(in the rows, 128 means zero)
Each path is a new rotation, seen through one point. The rows after it are directions, each followed by how far the rotation turns it, in degrees a step (0 if it stays put).
Each turn is a multiple of 5 degrees from 10 to 175, or 0.
Each row of a path follows its step; steps can be skipped.
Path 1:
step 10: [132 117 133 130 131 119 137 132 138 131 131 119 127 129 122 125 136 124
 126 127 123 122 130 128 120 132 118 123 132 130 127 124 136 128 121 117
 126 127 119 126 125 128 120 122 120 125 129 122 126 129 129 131 122 128
 123 127 135 134 127 132 122 132 139 129 130 125 131 123 134 132 140 127
 118 126 118 132 127 126 121 127 130 131 126]
step 11: [123 121 137 129 122 128 134 126 131 130 135 122 122 126 130 130 120 124
 132 118 129 127 142 133 121 124 123 136 133 126 130 130 128 123 124 123
 117 129 131 128 123 135 121 127 124 127 129 125 128 138 127 136 130 122
 126 130 124 129 131 129 131 136 145 131 131 122 127 128 126 134 121 122
 127 117 124 130 135 124 130 132 128 124 118]
step 20: [121 122 134 143 127 126 139 136 122 135 136 126 128 133 136 127 125 125
 127 130 122 134 125 129 121 130 135 129 129 128 122 127 128 131 124 127
 122 133 124 128 141 131 120 120 124 126 129 125 120 134 129 130 129 118
 123 119 121 125 131 122 123 130 131 126 128 123 128 132 132 129 122 131
 134 122 122 130 137 121 124 124 120 131 135]
step 21: [123 133 126 126 129 127 132 135 118 129 141 136 130 124 118 130 123 123
 122 130 129 138 122 135 123 126 129 125 128 125 133 131 130 125 128 131
 127 119 127 127 123 136 121 131 120 128 130 118 127 133 132 132 131 122
 133 124 119 130 123 119 130 132 138 131 127 124 121 129 140 117 125 129
 133 130 120 120 127 123 123 132 126 129 130]
step 22: [132 128 122 135 128 131 124 132 135 131 138 119 132 126 132 128 139 128
 119 134 132 134 125 124 130 128 134 136 123 127 127 136 125 125 127 135
 122 123 128 122 126 139 116 116 121 124 137 119 118 124 132 129 130 133
 128 123 128 123 123 133 126 134 131 128 130 121 131 130 136 129 135 130
 136 129 117 127 125 127 128 133 123 128 131]
step 23: [132 132 123 134 125 134 135 138 120 123 140 125 125 123 130 125 127 124
 125 125 127 133 133 132 129 133 131 139 131 123 126 134 131 129 115 131
 124 128 129 125 117 128 128 121 125 129 121 127 123 125 128 128 122 112
 121 127 129 123 126 132 124 124 138 125 134 124 130 122 133 121 121 133
 131 128 118 133 115 129 133 124 127 130 129]
step 27: [124 117 128 131 129 130 127 126 129 134 128 127 127 126 120 131 129 122
 122 124 123 128 135 128 124 133 118 123 130 135 121 131 124 124 128 118
 120 129 136 124 131 131 121 128 120 119 131 122 125 125 138 132 123 126
 125 120 131 130 126 131 127 122 130 130 126 125 125 126 119 138 137 125
 133 126 111 128 122 120 116 130 125 134 125]
step 34: [116 122 130 127 128 136 129 132 132 126 124 128 124 124 125 126 123 134
 122 127 131 126 123 123 126 131 130 132 124 122 128 130 132 129 122 122
 119 122 134 130 133 137 123 117 131 133 126 124 120 127 128 129 127 132
 129 126 132 136 125 126 124 120 128 135 115 125 115 132 121 121 135 125
 131 123 118 117 132 131 139 128 121 129 124]
step 36: [124 125 137 125 130 122 129 122 132 130 126 124 126 126 122 132 129 128
 121 123 119 137 138 126 128 133 135 129 117 127 128 130 129 128 116 127
 126 131 127 135 122 127 126 123 125 132 134 123 131 137 131 133 130 122
 127 123 126 136 127 124 127 127 132 138 126 122 120 127 130 125 118 124
 135 118 119 119 126 118 123 137 121 124 125]
Directions:
[129 127 128 126 129 129 131 128 130 127 127 126 128 128 127 128 127 127
 127 128 127 127 130 128 127 128 127 128 130 128 129 128 126 126 130 128
 129 128 128 125 127 129 131 128 126 127 128 127 129 128 130 127 128 128
 126 130 128 128 128 129 127 127 129 126 130 127 128 126 126 131 128 129
 129 129 129 127 128 128 127 128 127 127 127] : 25
[129 127 128 128 130 129 129 129 128 128 127 130 130 126 127 128 127 130
 128 127 128 128 126 131 127 131 128 127 129 127 127 128 129 128 126 129
 127 128 128 129 126 128 128 129 127 127 129 128 126 126 127 126 128 127
 129 129 127 127 127 128 130 129 129 126 129 130 128 128 126 128 127 125
 128 129 130 129 128 127 129 129 129 126 128] : 155
[129 128 127 125 129 129 129 129 127 128 128 127 127 128 127 126 131 128
 128 126 128 130 128 127 127 131 127 130 127 127 128 128 127 127 129 127
 128 129 129 128 127 127 127 128 127 129 129 129 129 126 126 127 127 130
 127 129 128 129 129 127 131 126 128 129 130 128 128 128 131 130 130 127
 129 128 126 129 127 129 128 128 128 129 129] : 85
Path 2:
step 1: [124 126 130 118 123 120 125 131 127 131 133 128 128 129 129 142 131 130
 142 135 129 130 143 128 130 137 132 129 123 137 130 127 131 118 124 131
 130 131 135 135 122 131 126 132 125 126 134 132 125 125 121 139 127 119
 115 128 122 126 125 114 128 126 131 129 124 127 130 137 129 136 130 133
 135 119 121 127 128 136 133 129 131 128 130]
step 2: [121 138 128 129 121 119 123 128 129 129 128 132 119 128 125 127 130 123
 130 135 121 121 122 123 134 140 127 123 122 126 137 122 126 130 128 129
 129 131 127 121 133 133 126 128 132 124 140 124 127 113 114 136 127 123
 132 134 129 121 124 137 131 130 132 129 126 130 143 134 121 127 133 122
 126 126 125 131 132 132 119 127 119 132 131]
step 5: [132 134 121 126 126 130 127 121 131 128 127 122 127 128 134 121 129 126
 128 129 124 133 135 134 131 131 133 123 130 138 132 122 123 132 132 125
 128 128 124 135 129 130 115 128 128 130 135 126 125 126 126 133 123 125
 121 134 136 124 140 117 139 125 131 131 133 135 137 118 126 128 126 120
 142 115 119 127 135 126 123 120 127 128 140]
step 22: [124 132 126 129 127 123 125 138 140 133 141 125 137 121 128 144 124 130
 129 121 120 129 133 117 128 136 123 131 131 135 134 119 136 123 126 123
 132 122 123 135 128 122 133 123 125 125 130 125 127 126 125 130 127 123
 123 135 119 126 121 119 132 127 129 117 130 124 128 132 129 129 130 123
 135 121 126 118 131 120 132 123 136 125 127]
step 23: [125 133 112 128 124 126 133 126 129 132 125 126 126 127 121 128 127 132
 134 127 119 128 127 128 148 128 125 120 133 134 128 125 126 133 122 127
 123 125 124 132 122 123 120 138 127 123 134 131 120 112 117 129 128 132
 125 137 129 125 139 126 128 131 137 127 126 132 133 131 121 129 131 119
 136 123 126 131 128 127 123 130 132 124 125]
step 26: [126 128 133 123 129 120 129 126 126 124 125 128 133 129 124 129 129 131
 126 120 123 127 134 131 129 125 125 125 141 133 131 126 122 131 128 130
 128 122 129 137 130 113 127 128 126 127 137 126 122 141 117 128 132 128
 121 118 131 118 131 122 129 115 127 133 132 129 135 129 126 119 119 126
 132 119 118 119 145 128 122 125 130 126 127]
step 29: [126 130 133 121 122 114 116 127 138 127 139 131 131 129 119 140 130 130
 130 129 122 125 132 133 133 126 118 123 124 134 134 131 130 128 131 139
 133 126 140 124 126 128 132 132 131 120 129 124 126 125 115 133 125 128
 126 129 143 124 125 127 127 126 123 123 129 136 125 133 121 129 128 126
 125 130 116 130 126 124 135 133 131 118 127]
step 31: [126 137 128 126 121 124 121 115 132 126 131 125 127 132 122 126 136 127
 133 123 119 121 134 124 138 129 123 128 138 130 128 121 125 126 128 134
 122 128 124 143 124 125 125 130 128 123 129 123 123 126 124 133 121 132
 139 129 133 119 135 121 139 123 125 133 125 130 130 132 126 119 127 133
 124 124 131 129 130 133 122 138 144 126 124]
step 37: [129 130 127 128 119 121 119 120 132 118 121 132 132 137 131 128 123 120
 133 128 114 124 124 137 134 123 125 131 124 139 139 129 128 134 121 131
 132 128 141 124 129 132 121 126 122 125 132 128 129 127 113 135 126 129
 127 134 136 119 128 125 127 122 128 124 128 133 136 130 131 122 127 122
 138 124 130 128 135 133 131 124 122 132 135]
Directions:
[127 126 128 130 130 128 128 130 127 130 129 128 127 129 129 128 127 128
 126 129 127 128 129 128 130 126 127 129 128 129 127 128 129 125 126 127
 127 127 126 127 128 125 130 129 128 127 127 127 129 127 128 126 127 130
 127 128 127 127 129 127 129 127 129 128 131 129 128 129 128 127 128 127
 128 129 127 128 128 126 128 130 127 126 127] : 10
[128 127 130 129 129 128 130 128 128 126 128 129 127 128 126 129 129 127
 127 130 128 127 127 129 129 130 129 127 126 129 130 130 127 127 128 131
 131 128 128 127 128 130 127 128 128 129 125 127 127 128 127 128 127 126
 127 127 128 127 128 130 128 130 129 129 129 129 129 130 129 129 129 127
 128 129 126 129 128 127 129 129 127 129 127] : 80
[128 129 129 129 126 130 129 128 128 129 128 128 128 128 128 127 126 128
 128 131 130 129 129 131 126 129 129 131 126 128 127 128 126 128 126 127
 128 130 129 128 129 131 128 127 128 126 129 128 129 128 129 128 128 127
 128 131 127 125 128 127 128 127 127 130 129 129 128 127 126 128 129 127
 128 128 127 128 129 129 127 129 129 129 130] : 10
[128 129 127 128 127 127 128 130 126 127 128 127 128 129 127 129 129 130
 128 128 128 129 126 126 127 127 129 128 130 130 130 128 127 130 127 128
 126 129 129 129 128 129 128 128 129 128 128 129 126 128 128 129 126 129
 129 129 129 128 127 129 128 126 128 129 128 130 129 126 129 127 127 127
 126 129 125 129 130 127 126 129 126 127 129] : 135
[129 127 130 129 129 128 128 130 129 129 128 126 129 127 126 128 129 129
 130 129 130 128 129 128 127 129 128 128 127 128 128 129 131 128 129 128
 127 126 127 129 127 130 128 127 126 126 127 129 126 129 128 129 127 129
 129 126 129 128 128 127 131 126 125 127 129 127 128 128 126 127 129 130
 127 126 126 129 127 127 130 128 129 129 128] : 155
[127 126 129 128 126 127 128 127 126 129 130 127 127 128 129 131 127 129
 127 128 128 129 125 127 129 127 128 128 128 129 130 127 130 129 126 129
 128 128 127 128 129 129 130 127 130 128 129 129 130 127 129 130 128 128
 128 128 126 130 128 129 129 129 128 127 130 126 128 130 128 127 128 127
 128 128 128 129 127 128 130 125 129 132 130] : 140
Path 3:
step 2: [121 131 130 125 132 121 127 130 129 131 109 138 121 120 126 124 131 126
 127 130 136 129 132 125 132 131 125 139 131 135 130 128 129 124 128 130
 124 131 122 143 123 140 128 133 129 139 137 133 124 123 127 128 123 128
 130 127 132 130 123 122 137 134 121 131 125 126 120 132 130 128 133 130
 130 125 124 129 122 125 125 133 131 131 129]
step 4: [127 135 123 145 131 124 120 128 122 122 127 124 135 122 126 124 125 133
 128 130 138 127 130 119 124 132 125 123 118 124 127 120 129 133 121 124
 129 131 121 122 127 125 121 134 124 124 131 136 125 127 131 127 126 126
 125 127 132 125 136 124 125 134 125 111 126 133 134 123 135 134 125 133
 129 130 120 123 132 128 134 132 133 123 132]
step 8: [128 135 126 125 125 134 124 121 127 138 118 124 130 128 123 127 125 128
 134 136 129 120 132 117 128 125 126 138 129 126 134 130 127 122 128 125
 131 125 134 123 135 133 119 127 129 130 125 116 126 119 126 126 130 119
 126 121 121 124 129 134 129 115 133 123 132 119 130 130 136 123 131 128
 128 127 133 128 116 133 134 124 136 126 120]
step 10: [129 125 132 126 126 123 124 135 125 127 123 127 128 118 122 137 132 120
 125 129 124 127 133 129 128 139 138 122 137 127 136 129 129 130 126 128
 121 119 128 126 124 127 120 134 128 124 128 131 130 135 118 134 136 125
 146 130 137 134 125 130 127 128 133 127 132 128 126 125 123 131 128 131
 132 122 117 122 119 126 130 122 135 131 130]
step 12: [124 134 121 134 118 129 125 117 132 126 132 123 127 129 134 131 140 127
 131 134 134 120 120 132 138 130 129 119 124 131 124 116 130 129 131 131
 129 134 125 131 130 125 125 125 123 123 136 127 123 125 126 126 124 132
 130 120 129 135 135 130 131 128 136 120 118 125 125 134 122 127 129 120
 134 119 129 127 130 125 123 124 126 135 129]
step 19: [137 125 122 139 139 124 125 131 125 131 131 128 114 128 128 129 129 130
 124 128 135 124 127 134 124 130 119 122 129 132 122 131 131 134 143 136
 131 124 127 121 130 133 128 127 123 129 123 136 129 125 130 128 133 128
 123 118 132 130 130 120 127 139 123 125 119 130 129 125 142 131 127 118
 126 128 128 131 133 127 121 135 128 130 124]
step 21: [130 122 129 128 124 130 135 134 124 130 121 125 123 130 134 123 116 132
 130 122 135 133 140 133 132 128 128 137 128 131 125 128 118 128 123 118
 132 129 136 133 124 131 135 130 125 129 136 122 123 119 127 126 133 123
 126 130 119 129 139 127 131 122 127 125 124 137 129 133 134 128 129 138
 133 130 127 135 132 125 135 134 133 132 118]
step 25: [129 126 128 130 125 124 124 126 120 122 125 123 130 134 126 128 137 122
 125 121 130 133 133 123 135 121 131 122 124 133 117 116 125 130 131 124
 132 126 134 110 122 129 125 130 124 115 127 131 121 120 131 132 135 128
 139 126 135 125 123 131 132 128 125 124 133 132 124 127 122 124 128 123
 130 130 132 123 116 123 130 125 134 129 128]
step 29: [127 132 129 125 122 130 121 128 124 123 129 133 134 118 131 137 119 122
 130 133 137 120 129 124 126 134 131 132 125 132 131 129 134 132 130 127
 126 132 131 122 117 122 117 136 126 126 124 125 122 135 138 130 130 132
 123 135 126 139 135 131 128 123 135 130 123 131 129 127 135 127 135 131
 133 129 124 135 126 129 128 133 140 118 124]
Directions:
[127 127 129 127 129 127 128 129 128 129 126 130 127 126 129 126 129 129
 128 128 128 128 129 127 128 128 129 129 130 126 127 129 126 128 128 128
 127 127 128 127 128 127 126 126 128 129 127 130 128 129 127 127 130 130
 129 128 130 127 128 128 130 129 130 131 127 131 127 127 126 128 129 129
 129 130 129 130 129 128 128 127 128 129 129] : 90
[129 128 129 129 128 128 129 129 128 128 130 127 129 128 130 127 127 131
 128 126 129 128 125 126 127 128 130 129 130 128 130 128 127 129 127 128
 128 128 130 128 129 130 129 128 127 126 128 129 128 127 128 130 128 128
 126 127 127 126 129 130 130 129 129 129 130 127 128 129 128 131 131 128
 129 129 127 127 127 128 127 128 127 127 127] : 145
